(in the rows, 128 means zero)
Rotation paths and how fast each direction turns (degrees a step):
Each turn is a multiple of 5 degrees from 10 to 175, or 0.
Each row of a path follows its step; steps can be skipped.
Rotation 1:
step 1: [110 103 120 131 126 132 133 135 145 135 127 132 128 142 130 120 131 129
 131 116 130 112 131 120 134 125 113 128 136 135 124 125 143 127 136 121
 119 127 120 136 134 128 132 127 111 138 139 125 136 129 125 122 133 126
 130 123 135 120 138 133 129 125 127 130 126]
step 2: [115 123 121 140 116 130 121 131 127 138 129 113 143 129 128 121 135 131
 112 123 140 113 129 130 134 116 125 125 125 111 124 117 129 123 136 143
 127 115 132 139 121 119 119 125 129 125 122 122 125 126 117 122 126 127
 129 132 133 139 139 140 136 126 132 134 139]
step 3: [125 119 125 114 129 136 123 118 130 134 129 125 124 121 132 135 118 137
 121 111 129 115 123 128 121 129 138 125 120 114 127 132 139 120 115 135
 114 123 135 136 126 128 126 142 117 134 129 125 127 115 118 130 133 138
 139 134 133 132 112 123 133 126 119 127 142]
step 4: [142 119 129 128 113 124 134 120 123 130 118 139 125 135 122 118 128 127
 126 110 134 140 128 137 132 122 127 130 131 114 129 127 138 125 139 130
 122 124 126 123 125 130 133 141 116 129 135 121 117 130 128 118 141 138
 142 106 138 123 124 130 127 114 129 131 132]
step 5: [123 114 113 119 114 131 136 130 136 138 134 125 129 135 129 110 133 136
 127 119 132 117 124 118 133 114 117 127 117 122 122 125 135 130 138 113
 121 129 120 133 138 124 144 141 126 130 130 135 137 134 128 130 131 121
 133 133 140 127 135 133 119 130 139 122 131]
step 6: [123 122 113 144 123 122 118 131 126 123 141 119 140 124 134 122 130 151
 127 115 146 118 127 120 132 130 140 122 126 115 115 121 127 127 135 132
 130 124 130 132 127 121 133 127 130 127 136 116 113 125 119 119 130 117
 128 133 138 129 133 129 137 127 126 133 134]
step 7: [112 114 124 123 123 134 125 111 124 127 129 122 123 134 123 142 112 127
 131 122 131 120 121 130 137 131 133 131 133 117 125 134 145 126 127 135
 132 126 133 125 132 124 130 136 120 130 128 115 134 130 113 136 151 126
 139 132 131 133 119 122 137 131 121 132 140]
step 8: [120 114 130 126 122 139 130 121 139 122 123 131 122 134 131 123 133 125
 131 118 128 129 126 127 138 114 123 136 139 121 121 125 138 121 129 138
 115 123 121 124 128 121 128 136 122 124 140 124 119 134 136 105 139 139
 143 124 128 128 130 135 128 107 127 135 121]
step 9: [118 123 121 120 122 133 134 125 139 129 123 122 132 130 128 114 143 136
 120 116 140 113 128 122 133 117 115 121 129 127 132 127 134 123 139 136
 130 119 120 135 135 126 125 144 130 138 124 123 128 133 122 128 117 134
 136 131 142 122 130 137 119 138 135 117 142]
step 10: [129 114 125 140 131 133 113 137 131 136 139 132 126 136 128 128 123 141
 118 117 140 122 130 123 118 136 138 117 120 114 123 130 132 123 131 130
 120 123 132 123 136 126 132 132 126 122 136 130 121 117 115 117 122 126
 137 126 140 132 126 140 133 129 129 131 153]
step 11: [130 113 120 123 117 129 131 129 107 128 130 134 121 133 117 132 123 127
 127 110 126 117 124 132 137 130 128 135 123 116 122 124 143 125 137 137
 125 130 142 129 132 114 126 135 122 133 143 121 141 124 124 131 148 139
 129 120 132 124 124 127 137 131 126 131 130]
Speeds:
[130 128 125 127 127 131 129 128 129 129 125 129 125 127 125 128 123 127
 129 127 124 130 130 128 131 128 130 130 133 128 129 130 126 125 131 128
 130 127 128 130 125 128 128 130 127 125 130 130 127 127 126 128 131 129
 126 130 128 123 126 130 127 126 126 126 126] : 95
Rotation 2:
step 2: [126 137 137 126 146 124 116 124 122 132 129 130 115 124 133 129 126 120
 118 134 123 129 125 127 131 118 129 130 137 104 121 125 127 147 123 131
 131 132 138 123 127 134 139 115 119 117 153 132 126 123 130 133 131 125
 129 134 124 119 119 114 127 126 132 122 134]
step 3: [129 128 129 125 144 132 122 110 135 139 117 132 123 119 128 129 125 144
 115 129 122 127 139 125 131 101 128 133 127 113 130 138 130 131 128 147
 129 124 121 118 125 133 134 125 131 129 130 126 130 111 125 135 134 126
 143 136 125 131 125 126 115 125 128 122 116]
step 4: [100 132 131 115 128 149 125 123 126 142 129 126 123 132 137 128 121 139
 127 128 130 122 137 143 134 118 138 136 130 120 127 125 123 125 123 131
 141 120 129 115 116 137 125 136 119 129 142 118 132 121 118 130 124 124
 127 133 125 130 124 135 123 133 125 113 128]
step 5: [122 115 136 126 129 137 119 123 136 142 134 123 125 143 125 127 119 123
 127 129 139 120 131 141 123 125 133 128 131 104 144 135 130 131 130 130
 131 122 125 119 125 133 140 142 123 118 129 133 130 116 131 126 134 147
 134 123 118 139 132 132 133 137 129 127 142]
step 6: [127 134 125 120 134 125 137 125 137 145 127 127 133 124 129 123 128 129
 123 129 119 137 116 139 127 108 133 140 133 109 146 133 115 124 139 120
 130 126 133 118 123 127 138 124 120 110 129 124 134 134 123 129 121 135
 130 115 125 130 125 118 140 128 130 123 142]
step 7: [118 111 118 129 144 134 119 114 145 129 118 138 123 109 133 129 129 130
 124 118 132 141 126 141 122 114 143 136 122 126 137 129 134 139 131 128
 130 136 138 127 126 136 138 128 129 122 132 126 143 134 129 129 127 128
 127 115 122 121 133 129 129 129 144 123 132]
step 8: [118 133 120 126 140 131 115 125 140 127 131 143 135 127 144 124 125 128
 135 108 134 138 129 124 130 119 145 129 132 125 138 125 118 133 121 133
 126 130 143 130 115 131 122 128 128 117 137 135 118 123 130 125 130 129
 139 132 110 128 115 124 123 121 126 116 139]
step 9: [118 126 129 137 143 137 126 126 144 137 121 127 137 125 126 114 143 125
 127 124 119 129 143 121 123 132 135 127 118 123 129 128 125 115 121 144
 122 125 140 109 123 142 128 135 122 112 123 139 123 125 120 136 135 135
 136 120 119 127 128 131 123 118 122 125 132]
step 10: [115 130 130 129 136 125 127 125 127 131 138 121 133 134 142 118 135 127
 118 141 125 126 144 138 121 130 141 148 123 121 127 131 109 137 134 134
 119 124 135 110 136 134 119 129 134 121 137 133 127 133 121 130 119 136
 126 128 115 114 130 132 139 120 134 118 130]
step 11: [137 128 130 122 142 128 134 119 142 132 129 136 117 132 125 121 134 121
 132 120 137 142 138 139 130 133 137 144 132 114 136 141 122 128 136 131
 122 122 122 110 130 123 132 133 142 129 126 138 132 114 133 135 123 134
 119 128 118 113 121 137 126 125 137 128 123]
step 12: [120 128 122 123 141 127 127 125 138 136 126 135 119 119 136 129 130 130
 128 119 126 141 132 139 133 134 136 143 140 109 131 116 113 119 134 123
 127 114 132 122 130 115 115 124 130 118 135 126 124 132 128 121 133 125
 121 111 119 130 119 134 125 131 115 135 114]
Speeds:
[126 125 126 128 126 125 126 124 124 127 129 124 124 129 128 127 129 129
 130 128 133 128 129 131 128 132 130 127 130 131 128 129 127 130 126 127
 128 131 128 127 123 131 128 129 127 129 129 126 130 128 132 128 126 128
 129 129 127 126 126 127 129 127 131 126 128] : 120
[132 128 128 129 128 126 126 127 128 125 133 128 130 130 128 133 127 127
 126 127 131 129 130 129 128 125 128 126 125 127 129 131 126 129 128 130
 128 127 126 130 127 127 129 127 133 128 126 128 124 124 127 126 128 130
 129 131 125 129 126 124 131 128 129 126 129] : 135
Rotation 3:
step 0: [138 145 139 114 138 124 119 124 125 129 137 117 110 134 126 128 132 121
 126 136 136 137 136 126 124 133 132 132 125 142 128 122 138 121 140 116
 130 111 122 127 129 143 137 120 126 120 135 134 129 111 139 126 142 121
 131 115 113 120 117 131 112 122 130 120 111]
step 1: [125 135 137 118 130 133 132 129 127 122 124 118 140 125 134 140 133 140
 135 136 124 154 125 134 123 135 123 132 125 128 116 113 130 125 138 110
 133 123 115 119 130 138 130 142 127 132 137 121 118 112 137 127 141 105
 126 114 132 122 124 132 119 135 125 114 115]
step 3: [132 142 143 113 138 127 128 122 116 129 122 131 129 136 129 133 148 139
 131 131 128 144 127 137 126 132 128 126 123 118 132 125 139 143 140 109
 129 136 142 123 116 136 121 123 121 136 138 142 118 123 136 120 128 112
 124 117 121 123 128 121 133 121 130 120 108]
step 4: [116 137 134 126 123 129 139 140 112 131 121 128 117 122 127 139 145 126
 130 139 141 137 116 124 115 126 127 117 125 136 122 129 129 137 136 109
 121 128 130 115 123 132 133 129 115 147 131 138 123 120 129 123 133 116
 123 131 128 132 122 131 120 138 143 102 130]
step 5: [119 136 134 124 121 133 138 125 121 139 121 145 131 139 135 133 141 128
 130 132 125 134 119 130 120 140 114 116 121 125 124 136 131 122 135 123
 144 132 136 117 127 138 139 125 115 140 144 131 121 135 137 112 131 118
 126 109 108 140 134 130 138 119 139 119 133]
step 6: [116 129 137 125 125 123 130 136 117 134 124 124 114 123 120 129 151 125
 132 138 145 131 139 124 116 140 135 117 125 132 137 140 143 127 127 129
 137 135 130 121 126 135 124 132 123 135 142 140 129 134 124 128 142 128
 123 104 113 123 129 122 117 128 145 118 118]
step 7: [127 125 133 129 131 142 138 135 110 125 133 123 126 127 126 134 132 135
 133 133 132 131 127 134 125 143 115 131 114 132 115 130 124 124 133 124
 156 132 130 129 137 124 135 136 116 149 149 129 122 127 139 132 140 132
 116 121 119 137 122 123 115 127 145 117 122]
step 8: [125 122 139 132 123 131 130 134 126 126 117 131 129 124 129 129 135 122
 124 133 112 131 119 115 127 146 137 123 121 131 131 142 141 138 125 142
 151 131 126 125 141 141 140 142 128 142 144 143 119 127 127 127 137 123
 136 107 130 129 112 126 121 128 140 122 130]
step 9: [145 120 136 143 131 124 136 130 112 117 121 120 123 114 125 121 141 122
 133 125 118 133 127 138 140 145 131 128 120 127 133 134 146 136 136 127
 140 124 133 128 136 131 123 136 115 136 144 138 120 144 141 127 128 126
 114 127 117 125 122 125 124 112 136 124 115]
step 10: [133 130 137 129 135 136 131 140 117 127 111 121 129 128 121 133 135 116
 119 116 129 126 120 122 134 139 135 116 123 135 121 126 133 144 129 112
 147 129 127 128 140 121 143 133 135 136 137 141 111 131 126 128 125 127
 125 135 118 115 106 134 111 127 128 113 126]
step 11: [138 134 132 133 114 130 131 130 117 128 111 113 128 133 128 126 130 118
 131 124 127 122 111 134 144 139 127 128 129 127 128 135 138 134 135 126
 137 107 123 121 142 144 139 139 116 131 138 121 113 138 134 111 139 124
 128 125 119 117 123 139 136 120 128 114 137]
Speeds:
[127 129 129 128 131 132 129 129 126 128 128 129 127 127 128 126 131 126
 132 132 127 128 130 129 129 127 128 128 129 126 129 124 129 128 127 124
 129 125 125 128 127 124 126 127 128 129 125 127 128 130 125 132 130 130
 126 128 127 131 123 127 128 130 125 127 125] : 120
[129 128 126 128 127 132 130 125 127 126 127 125 131 126 130 127 128 131
 129 128 127 127 126 130 131 127 123 132 128 124 127 126 128 128 129 127
 130 129 128 128 128 128 125 126 127 129 131 125 126 130 130 128 130 125
 126 128 125 128 132 127 132 125 128 130 127] : 175
